In the data rows, zero lies at 7.5, halfway between 7 and 8.
Some points:
array([ 9., 11.,  8., 10., 11., 11.,  8.,  5.,  9.,  4.,  4.,  6., 11.,  9.,  4.,  5.,  6.,  8.,  5., 14.,  8.,  5.,  7.,  8., 12.,  7., 10., 11.,  7.,  8., 10.,  8.])
array([ 8., 11.,  4.,  9.,  5., 11.,  8.,  8.,  8.,  7.,  5.,  6., 10., 11.,  9.,  8., 11.,  0., 10., 10.,  4.,  6.,  8.,  2.,  6.,  7.,  8.,  8., 11., 11., 11.,  7.])
array([ 6., 10.,  5.,  4.,  5.,  7.,  8., 10.,  8.,  6.,  9.,  4.,  9.,  6., 11.,  8.,  8., 10.,  7.,  7.,  6.,  9., 11.,  4.,  9.,  7.,  6.,  9., 11.,  4.,  5.,  7.])
array([ 7.,  6.,  8.,  7.,  9.,  8.,  8.,  9., 10., 10., 10.,  7.,  7.,  7.,  2.,  9., 11., 10.,  7.,  7., 11., 10.,  3.,  6.,  5.,  9.,  6., 10., 13.,  8.,  7.,  8.])
array([ 4.,  6.,  7.,  8.,  7.,  7., 12.,  6.,  9.,  8.,  7.,  9.,  8.,  8.,  4., 11.,  9.,  9.,  7., 12.,  5., 11., 10.,  8.,  6.,  9.,  8.,  6.,  8.,  9., 10.,  7.])
array([10.,  9.,  5., 11.,  5.,  6.,  7.,  8.,  7.,  9.,  6.,  8., 12.,  6.,  6., 11., 14., 11.,  7.,  7.,  9.,  8.,  9.,  9.,  7.,  8.,  9.,  7.,  4.,  7.,  6.,  5.])
array([11.,  6.,  6., 12.,  7., 11.,  9., 12., 12.,  2.,  7.,  5.,  9.,  8.,  4.,  5., 10.,  6.,  6.,  6.,  7.,  6.,  9.,  7.,  6.,  7.,  4.,  8., 10.,  9., 10.,  6.])
array([10.,  9., 10.,  8.,  7.,  6.,  7., 10., 10.,  4., 14.,  1., 11.,  9.,  8.,  1.,  4.,  9., 14., 12.,  4.,  9., 11., 12.,  2.,  7., 13.,  5.,  4.,  5.,  4., 12.])
array([ 9.,  4.,  8.,  5.,  4., 11.,  1., 13.,  5.,  7.,  2., 11., 12.,  8., 10.,  4.,  9.,  9.,  7.,  5.,  4.,  6.,  7.,  8., 10.,  5.,  9., 11.,  7.,  7.,  9., 10.])
array([13., 10.,  5.,  9.,  4.,  7.,  6.,  8., 14.,  6., 12.,  9.,  6.,  7.,  9.,  7.,  4.,  8.,  6.,  8.,  7., 13.,  5., 14.,  6.,  9.,  9.,  9., 10.,  9., 11.,  7.])
array([ 9.,  6.,  7.,  7.,  8.,  7.,  7.,  6.,  5.,  6.,  5., 11.,  4., 11.,  6.,  9.,  6.,  9.,  2.,  2.,  9.,  3.,  6., 14.,  5.,  3.,  5.,  6.,  8., 13.,  6., 15.])
array([ 7., 11.,  8.,  6., 11.,  9.,  6.,  4., 10.,  9.,  3.,  8.,  4.,  9., 10.,  6.,  9.,  9.,  8.,  6.,  9., 10.,  8.,  3.,  6.,  7.,  8., 12.,  9.,  6.,  8.,  9.])
array([ 7.,  5.,  9.,  8., 11.,  5.,  7.,  5.,  8.,  9.,  5.,  3.,  6.,  4., 13.,  9.,  7., 11., 10.,  7.,  8.,  5.,  4., 10.,  7.,  6.,  9.,  8., 11.,  6., 14.,  5.])
array([10.,  6.,  6.,  8., 10.,  8.,  6., 12.,  5.,  9.,  9.,  2.,  8.,  6.,  8.,  8.,  4.,  6.,  8.,  8.,  3.,  7., 13.,  8.,  7., 11.,  5.,  9.,  9.,  7.,  5.,  5.])
array([ 7.,  9.,  7.,  9., 11.,  7.,  5.,  5.,  5.,  3.,  5.,  6.,  7.,  6.,  9.,  6., 11.,  7.,  7.,  9., 10.,  7.,  7.,  8.,  3.,  7.,  3.,  5.,  6.,  7.,  9.,  6.])
array([11., 11., 12.,  3.,  4., 11.,  7.,  4.,  5.,  9.,  8.,  5.,  5., 11.,  9., 10.,  4.,  4., 10.,  8.,  6.,  7.,  7.,  3.,  5., 15., 10.,  4.,  9.,  8., 10.,  8.])
array([ 6.,  7.,  5.,  6.,  9.,  9.,  7.,  6.,  6.,  7.,  9.,  7., 11.,  7.,  7.,  6.,  6.,  5., 10.,  7., 11.,  6.,  6.,  6.,  9., 10.,  8.,  7.,  8.,  4., 11., 11.])
array([ 7.,  6.,  9.,  5.,  5., 10.,  4., 10.,  5.,  7.,  6.,  7.,  8.,  5., 12.,  2.,  9.,  5.,  5.,  6.,  5., 10.,  9.,  5.,  9.,  6.,  6., 10.,  5., 10., 11., 11.])
array([ 9.,  6.,  4.,  8.,  3., 10.,  6., 12.,  9.,  6.,  4.,  5.,  7.,  0., 10.,  7.,  3.,  4.,  3.,  8.,  4.,  6., 10.,  3.,  4.,  5.,  9.,  9.,  6.,  8., 12., 10.])
array([11.,  5.,  5.,  1., 11.,  9.,  7.,  5., 10.,  4.,  7.,  8.,  3.,  6.,  8., 10.,  9.,  9., 10.,  9.,  8.,  9.,  4., 10., 13.,  8.,  6.,  6.,  6.,  8.,  5.,  6.])
array([ 7., 12., 10.,  9.,  8.,  5.,  5., 11.,  7.,  6., 10.,  8., 10.,  8.,  6.,  8., 10., 11.,  7.,  9., 10.,  6.,  7.,  7.,  8.,  4.,  8.,  5., 11.,  8.,  7.,  7.])
array([ 5.,  0., 12.,  9.,  6.,  6.,  9.,  5., 11.,  5.,  9.,  7., 10.,  8.,  6.,  7.,  7.,  7., 11.,  3.,  8.,  8.,  7.,  8.,  7.,  7.,  7.,  6.,  8.,  5.,  9.,  7.])
array([10.,  6.,  4., 10.,  5., 10.,  6.,  8.,  1.,  9., 11.,  9.,  4.,  9.,  7.,  7.,  7., 12.,  6.,  8.,  8.,  7.,  8., 11.,  8., 10., 10.,  6.,  8.,  5.,  7.,  9.])
array([ 5.,  7.,  7.,  8.,  8.,  9.,  6.,  7.,  8.,  9.,  9., 11.,  9.,  4.,  6., 10., 10.,  6., 10.,  7.,  6.,  7., 10.,  6., 10.,  9.,  5.,  7.,  4.,  8.,  6., 13.])
array([ 7.,  8., 10., 10., 10.,  5.,  5., 11.,  8., 11., 10.,  7.,  4.,  6.,  6.,  4., 10.,  7.,  5.,  2.,  8., 12.,  9.,  7., 13.,  3.,  7.,  3.,  6.,  6., 15.,  7.])
array([ 8.,  6.,  6.,  8.,  6.,  5., 11., 10.,  3.,  6.,  6.,  8.,  8.,  1.,  9.,  5., 10., 11., 12.,  6., 10.,  9.,  8.,  6.,  6.,  5.,  4., 13.,  8.,  5.,  8.,  8.])
array([ 6.,  6.,  6.,  8.,  6.,  4., 10.,  6.,  8.,  8.,  7.,  6.,  6.,  9.,  5., 12.,  7.,  6.,  4., 11.,  9.,  9.,  8.,  6.,  9.,  6.,  7., 11.,  5.,  7.,  3.,  4.])
array([12.,  7., 10.,  9.,  9.,  8.,  8.,  4.,  3.,  5.,  6., 12.,  8., 12.,  7., 13.,  7.,  9.,  8.,  4., 11.,  8.,  9., 11., 11.,  8.,  7.,  9.,  8.,  8.,  9., 13.])
array([ 7.,  7.,  5.,  5.,  7.,  5.,  6.,  8., 14.,  6.,  8.,  5., 11., 11., 10.,  2.,  8.,  2.,  7., 10.,  8.,  2.,  8.,  5.,  8.,  6.,  6.,  3., 14.,  2.,  6., 10.])
array([ 9., 11.,  2.,  7.,  5.,  9., 11.,  9., 10., 12.,  3.,  3.,  9.,  4.,  8.,  7.,  9., 12., 12.,  8., 10.,  2., 12., 10., 10.,  8.,  5., 13.,  8., 12., 10.,  7.])
array([ 7.,  7.,  8.,  4.,  7., 10.,  9.,  9.,  7.,  6.,  6.,  9.,  6., 12.,  7.,  7.,  7.,  3., 11.,  8.,  6.,  7.,  2., 10.,  8.,  5.,  6., 10.,  7.,  8.,  8.,  7.])
array([10., 12.,  7.,  7., 10.,  7.,  6.,  9.,  6., 12., 10.,  3., 11., 12.,  9., 13.,  9.,  5.,  6.,  9., 10.,  8.,  3.,  3.,  7., 15., 13.,  6.,  9., 12.,  3.,  2.])
array([ 6.,  7.,  8.,  8.,  9.,  9.,  5.,  0.,  8.,  9., 15.,  7., 10., 11.,  7.,  5.,  5., 10.,  5.,  6.,  5.,  9.,  7.,  3.,  5.,  8., 12.,  2.,  6., 11.,  8.,  8.])
array([ 3.,  7.,  9.,  7., 12., 11., 11.,  6.,  3., 11.,  0.,  9.,  5.,  4.,  4.,  9.,  8.,  7.,  1.,  6.,  8.,  5.,  3.,  3., 11.,  7.,  5., 10., 13.,  6.,  6.,  6.])
array([ 9.,  4.,  8.,  7.,  6.,  7.,  7.,  8.,  6.,  7.,  8.,  5.,  8.,  5., 11.,  7., 11.,  7.,  5.,  8.,  7., 10.,  9., 10.,  9.,  4.,  7.,  4.,  6.,  9.,  8.,  6.])
array([ 3.,  8., 10.,  9.,  9., 10.,  6.,  7.,  6.,  3., 14., 10.,  8.,  8., 11.,  8.,  4.,  6.,  7.,  5.,  3.,  3.,  3.,  6.,  2.,  7.,  4.,  4.,  5.,  3.,  6., 13.])
array([ 5.,  8., 12., 10., 11.,  6., 10.,  3., 10.,  5., 10.,  9.,  6.,  9.,  2., 14.,  6.,  4., 10.,  9., 11.,  6.,  5., 11.,  7.,  8., 12.,  2.,  7.,  8.,  0.,  4.])
array([ 8.,  7.,  5., 10.,  6.,  5.,  8., 10.,  6.,  7.,  2., 11.,  5.,  5., 11.,  9., 11.,  9., 10., 10.,  4.,  7., 11.,  7.,  5.,  9., 10.,  8.,  5., 11.,  8.,  5.])
array([ 3., 10., 13., 14., 15.,  8.,  8.,  9., 10.,  8., 13., 12.,  7., 11.,  8.,  9.,  1.,  8.,  5.,  2.,  9.,  8.,  4.,  6.,  9.,  7.,  5., 10.,  0.,  4.,  4.,  9.])
array([ 6.,  5.,  5.,  5.,  9.,  8.,  3.,  8.,  5.,  8., 10.,  6., 10., 11.,  8., 10., 10.,  4.,  5.,  5.,  9.,  9.,  7.,  7.,  4., 12., 14.,  7., 10.,  9.,  6.,  7.])
array([ 5.,  7.,  9.,  5., 11., 11.,  7., 10., 10.,  6.,  8.,  7.,  7.,  3.,  9., 11.,  6.,  6., 10.,  8., 11.,  7., 13.,  3.,  6.,  6.,  8.,  8.,  9.,  9.,  8.,  0.])
array([ 5.,  5.,  8., 11., 11.,  5.,  7.,  9.,  8., 10.,  2.,  8.,  4.,  6.,  5.,  4.,  9.,  8.,  9.,  9.,  5.,  8.,  8., 12., 11., 11.,  5.,  7.,  5.,  7., 11.,  7.])
array([10., 11.,  7.,  7.,  0., 10., 12.,  7.,  4.,  7.,  9., 11., 11., 11.,  9.,  3.,  9.,  9.,  4., 12., 10., 10.,  5.,  9.,  6., 13.,  6.,  5.,  9.,  7.,  2.,  9.])
array([ 8.,  2.,  7., 13.,  8.,  9.,  9.,  7.,  6., 11.,  5.,  4.,  7.,  7.,  6.,  7.,  2.,  5., 14., 14.,  9., 11.,  9.,  2.,  8.,  6., 10.,  8.,  8.,  8.,  6.,  6.])
array([ 7.,  2.,  7.,  9., 10.,  1.,  9., 11.,  6., 10., 11., 11.,  4.,  6.,  1., 11.,  7.,  8.,  7.,  8.,  7.,  9.,  6., 10.,  7.,  3.,  5., 11.,  1.,  5., 11.,  8.])
array([ 3.,  8.,  7.,  5.,  4.,  9.,  9., 10.,  7., 12.,  7., 10.,  5.,  8., 13.,  9.,  8.,  8.,  8.,  9.,  7.,  8., 11.,  8.,  6.,  3.,  5.,  8., 10.,  9.,  8., 12.])
array([ 9.,  8.,  5.,  5., 11.,  6.,  7.,  5.,  8., 10.,  9., 11., 13.,  4.,  6.,  4.,  4.,  4., 11.,  9., 10., 11.,  8.,  6.,  7.,  8.,  6.,  6., 13.,  6.,  9.,  9.])
Along one direction, these points spread out more than along any other. Take the direction at right angles to it along which they spread out most. Then take the direction at right angles to both along which they spread out most. Go by this last direction. Where along it does each point below lie, from 0 to 99? The average is 50, and the first point in the table lies past the average. One standard deviation of the points above along it is 16.
array([ 8.,  9.,  4.,  7.,  9.,  6., 11., 11.,  4.,  4.,  6., 10.,  9., 14.,  7.,  6.,  5., 11.,  5.,  7., 12.,  5.,  5.,  3.,  6., 11.,  9.,  6.,  8.,  8.,  8.,  6.]) 57
array([ 7., 14.,  5.,  5.,  5.,  7.,  9.,  7.,  9.,  9.,  9.,  5.,  4., 11.,  5.,  7.,  7.,  7., 11.,  3.,  8.,  6., 11., 11.,  3.,  6., 12.,  7.,  4.,  5.,  6.,  7.]) 44
array([ 3.,  9.,  9., 11.,  6.,  9., 12.,  7., 10.,  6.,  9.,  6.,  6.,  3.,  9.,  9.,  9.,  5.,  6.,  6.,  9.,  5.,  9., 11.,  7., 11.,  9.,  6.,  7.,  9.,  7.,  8.]) 53
array([11., 10., 10.,  4.,  6.,  7.,  5.,  9.,  8.,  9.,  5.,  7.,  8.,  5.,  8.,  8.,  7., 11.,  6.,  9., 10.,  8.,  4.,  8.,  7.,  4.,  9.,  6.,  7.,  9.,  6.,  7.]) 53
array([ 9.,  9.,  6.,  7.,  6.,  9.,  6.,  7.,  7., 10.,  7.,  9., 10.,  8.,  7.,  5., 10.,  3., 10.,  6.,  7.,  7.,  5.,  9.,  6.,  6.,  9., 10., 10.,  8.,  5.,  2.]) 58
array([ 6.,  7., 14., 10., 10.,  0.,  5.,  3.,  8.,  8., 11., 15.,  6., 13., 11.,  9.,  9., 11.,  5.,  9.,  8.,  4.,  7., 11., 11.,  9.,  5., 11.,  6., 12.,  6., 12.]) 45
array([ 7.,  9.,  8.,  7.,  4., 10.,  7.,  8.,  5.,  8.,  7.,  7., 10.,  8.,  5.,  8.,  6.,  9., 10.,  6.,  9.,  6.,  7.,  8., 11.,  7.,  3.,  6.,  7., 10.,  7.,  5.]) 55
array([ 4.,  5., 10.,  7.,  7.,  5.,  9.,  7.,  8.,  6.,  8.,  7.,  5., 10.,  9.,  4.,  9., 10.,  8.,  9.,  9., 10.,  8., 10.,  9.,  7., 10.,  6.,  9.,  3.,  8.,  8.]) 43
array([ 6., 12., 10.,  6.,  6.,  2., 10.,  7.,  5.,  4.,  2.,  7.,  3.,  3.,  3., 11.,  7., 11., 10.,  5.,  1., 13.,  7.,  7.,  9., 11.,  4., 10.,  5., 13.,  5.,  7.]) 69
array([ 7.,  4.,  4., 10.,  7.,  9.,  3.,  2.,  8.,  9.,  7.,  6.,  5., 10.,  8., 10.,  8., 10.,  8., 10.,  2.,  8.,  6.,  7., 10.,  5.,  8., 11.,  7.,  8.,  8.,  5.]) 59
array([10.,  9.,  5.,  6., 11., 10.,  9.,  9.,  7., 11.,  9., 11.,  7.,  4.,  8.,  2.,  9.,  5.,  6.,  6.,  6.,  7.,  6.,  8.,  7.,  8.,  6.,  5.,  9.,  9.,  5.,  8.]) 45
array([ 7., 10.,  6.,  8.,  8.,  9.,  9.,  4.,  8.,  5., 10., 11.,  7.,  9., 10.,  9.,  5.,  7.,  3.,  6.,  8.,  8., 14., 11., 12.,  7.,  9., 12.,  4.,  6.,  4.,  4.]) 53
array([ 9.,  7.,  8.,  5.,  5.,  7.,  9.,  5.,  8.,  7., 12.,  6.,  5.,  3.,  5.,  8.,  8.,  7.,  9.,  7.,  6.,  5.,  7.,  6., 10.,  6., 10., 10.,  9.,  9., 12.,  5.]) 56
array([ 7.,  5.,  7.,  6.,  3.,  4.,  9.,  9., 11.,  9.,  7.,  7., 10.,  9.,  8.,  2.,  6.,  8.,  7.,  7.,  7.,  7.,  8.,  8.,  7.,  9.,  9.,  6.,  4.,  5.,  5.,  7.]) 36
array([ 9.,  7., 11.,  3.,  8.,  6.,  8.,  5.,  8.,  9.,  3.,  9.,  9.,  6.,  6.,  9.,  6.,  6.,  5.,  6.,  7.,  7.,  9.,  6.,  1.,  8.,  5.,  6.,  6.,  4., 10.,  2.]) 57
